In the rows, zero is written as 128.
The rows of D fall into 3 groups, and each row is roughly a mix of its group's hidden directions.
D:
[[142 133 147  85 111 196 129  97 126 130 118]
 [151 146 163 142  99 127  83 117 109  90  91]
 [131 140 171 155 171  83 104 154 135 150 136]
 [156 180 153 113 139 163 128 116 146 147  85]
 [111 111 136  91 159  80 110  97 137 101  96]
 [124 133 117 177 178 145 116 181 134 121 134]
 [125 146  89 114 101  98 118 103 161 102  80]
 [ 95 137 117 123 121 130 126  63 161 133 170]
 [103 154 158 174 135  74 116 104 112 140 133]
 [132 121 152 107 113  82 102 127 107 119 190]
 [125 188 107 124 104 109 116  76 129 118 109]
 [106 114 116 175 143  89 113 143 166 163 104]
 [114 111 181 128 102 163 135  91 160 152 140]
 [122 188 154 129 108 115  95 115 122  82 140]
 [111 105  56 155 106 119 145 133 133 109 108]
 [107 108 136  81 134 124  73 126  84 110 127]
 [127 146 167  99 128 145 166 103  95  91  96]
 [ 91 113 112 142 135  97  56 119 129 124 139]
 [141 131 144 146  78 160 118 143 160 180 139]
 [153 102  90 102 172 154 111 112 138 118  88]
 [111 143 206 156 139 157 127 134 130 124 137]
 [167 104  87 100 122 109 152 100 100 131  92]
 [150 117 118  77  91 160 147 125 141  97  94]
 [148 114 103  92  69 102 135  88 129 124 125]
 [118 127 123 108  96 108 130 160  97  61 127]
 [127 149 132  93  66 144 145  84 128 114 114]
 [163 114 115 168 170 155 164 128 155 101 124]
 [141  77 147 168 157 144 102 122 138  86 125]
 [116  82 126 171 136 103 128 141 146 146 181]
 [109 110 106 117 159  80 119 121  71 107 123]
 [123 154  73 114 110 123  98 107 172 152 146]
 [139  99  81  91 106 134 133 124 110  73 130]
 [146 118 131 144 194 114 125 181 118 112 126]
 [157 146 104  93  87 136  97 103 149  96 104]
 [ 84  94 157 139  88 109 144 145 108 116 164]
 [138 123  99 128 176 109  98 124 139  90  81]
 [103  93 112  91 141  99 144 153 117 121 182]
 [158 169 164 166 164 144 122 158 124 133 106]
 [119 150  71 102 100  96 119  97 145 101 128]
 [144 144 178 124 155 156 157 167 113 151 154]
 [127 122 154  80 118  77  94 132 102 141 152]
 [129 102  77 128 169 128 141 148 153 161 162]
 [138  89 128  85 100  99 131 157 101 158 100]
 [ 57 137 147 134 111 148 165 133 144 146 142]
 [109  97 177 137  86 121  98 123 152 162 117]
 [143 139  99 140 127 130 125 152 138 133  48]
 [136 132 148  73 100 110 133 116 114 166 172]
 [ 90 167 112 184 151 147 126 153 143 126 111]
 [109 113 147 107 145 129 122  77 133 111  67]
 [131 152 118  80 176 151 151 121 107 125 167]
 [127 146 160 116 120 156 201 120 129 113 147]
 [107 137 125 160 107 141 190 146  92 135 156]
 [104 141 191 154 144 147 130 174 122 143 124]
 [120 103 177 136  84 121 152 141 149 171 145]
 [129 121 156  85 101 129 157 108 138 167 174]
 [122  95 118 105 111 152 193 103 139 113 152]
 [117 117 110  85  67  94  97 138 132 119 132]
 [128 124 146 148  71  95 164 132 120 123 172]
 [133 150 161 112  81  80 141 119 106  95 140]
 [ 70  97 112 127  98  96 121 130 110 123 167]
 [117 137 157  92 101 158 142  73 125  95 142]
 [110  87  92 140 128 133 148  84 150  95 161]
 [129  65 106 122 112 113 110 155 100 110  93]
 [158 159 167 128 163 181 130 152 119 144 135]
 [146  77 123 159  98 175 135 158 110 124 116]
 [139 121  98  99 144 129 180 121 113 112 183]
 [138 123 134 102  73 150 150  79 160 142 125]
 [105 104  93 124 127 167 167 108 128 117  79]
 [115  91  68 116 108 124 163 153 120 118 100]
 [151 127 167 139  87 149 152 175 119 148 158]
 [130 159 132 166 169 132 124 134  77 120 168]
 [110  72 146 119  83 133 114 111 113  89 114]
 [ 91 159 105 134 141 131 158 112 116  96 183]
 [124 151  93  66 127 115 134 118 176 128 120]
 [110 117 131 186  88 104 122 114  95 134 160]
 [ 93 121 108  93  99  76 113 126  92 110 121]
 [172 142  99 118 176 121 152 168 102 128 139]
 [116 115 121  87 116 125 176 114 118 134 188]
 [163 105 129 126 161 161 112 129 148 126  66]
 [148 109  91 145 133 122 196 133 134 107 158]
 [145 156 132  93 192 108 107 134 149 111 108]
 [150 137 121 134 145 137 112  56 153 123 164]
 [131 136  82  99  87  81 137 125  96 121 147]
 [178 141 183 133 151 150  99 121 145 148 117]
 [133  97 180 155 132 163 103 148 153 161 125]
 [133 130 115 102 122  89 101 172  71 126 119]
 [155 136 156 104 164 173 131 124  98  90 103]
 [ 96 159 117 108 108 119 147  85 141  97 174]
 [108 103 109 171 161 152 135 104  88 106  99]
 [116 101 145 104 187 176 116 135 139 143 111]
 [142 161 141 190 160 137 102 144 147 126 103]
 [102 157 118 154  80  75 135  97 131 125 124]
 [147 104  91  81 127  78 123 150 101 139 130]
 [136 152 112  83 148 172 157  94 125  98 111]
 [141 136  59 147 127 114  99 111 127 104  94]
 [106 105 133 108  79 117  92  85 152 152 119]
 [122 148 138 160 159 166 143 107 162 108 176]
 [106 166  72 126 100 131 158 115 151 143 102]
 [152 112 169 152 130 183 165 126 143 145 107]
 [151 101 143 113 150 187 126 153 152 143  92]
 [144 117  92 148 112 151 154 104 117  85  79]
 [114 178 161 132 136  74 141 109 104 115 144]
 [108 140 185 135 160 147 174 130 117 139 155]
 [146 116 170 133 167 138 132 162 115  96 175]
 [173 148 152 115 164 159 109 135 138 145  81]
 [126  72  93 140 106 133 146 107 153  99  94]
 [180 171 106  90 136 139 162 109 118 116 127]
 [108 120 144 184 108  82 110 129 144 166 131]
 [ 70 160 176 155 129 140 105 137 129 138 141]
 [129 100 194 145 112 151  95 146 126 101 131]
 [125 128 144 156 146 132  58 139 157 128 163]
 [106 146 115 188 124  94 111  93  98 115 124]
 [150 175  87  96 114 101 145 111 123 152 159]
 [108 147 132 125  98 111 101  92 109  64 130]]
One row of each group comes first, with its name. Which group is each row after those in?
[168 139  78 108 163 145 146 102 126  94 121] | <55>
[118 139 198 123 101 119 100 142 101 102 121] | <9>
[159 144 175 112 140 186 140 134 102 114 113] | <101>

[129  95 107 119  55 151 148 139 139 137 142] | <101>
[125 133 159 165 122 171 109  92 170 154 121] | <9>
[145 144 115 110 120 106 172 165  78 105 152] | <55>
[160 195 146 117  97 122 152 108 123 133 147] | <55>
[135 107 167 165 136 145 138 146 133 134  64] | <101>
[106  81 123 189 108 122 123 132 105 149 150] | <101>
[ 91 161 153 122 139  75 142 101 124 150 157] | <101>
[174 141  83 146 141 134 140 128 125 147  72] | <9>
[116 106  78  77 119 139 151 106 132  93 111] | <101>
[126 151  96 127 146 123  96 136  89  76  94] | <55>
[135 111  98 118 103 143 161  70 155  96 128] | <55>
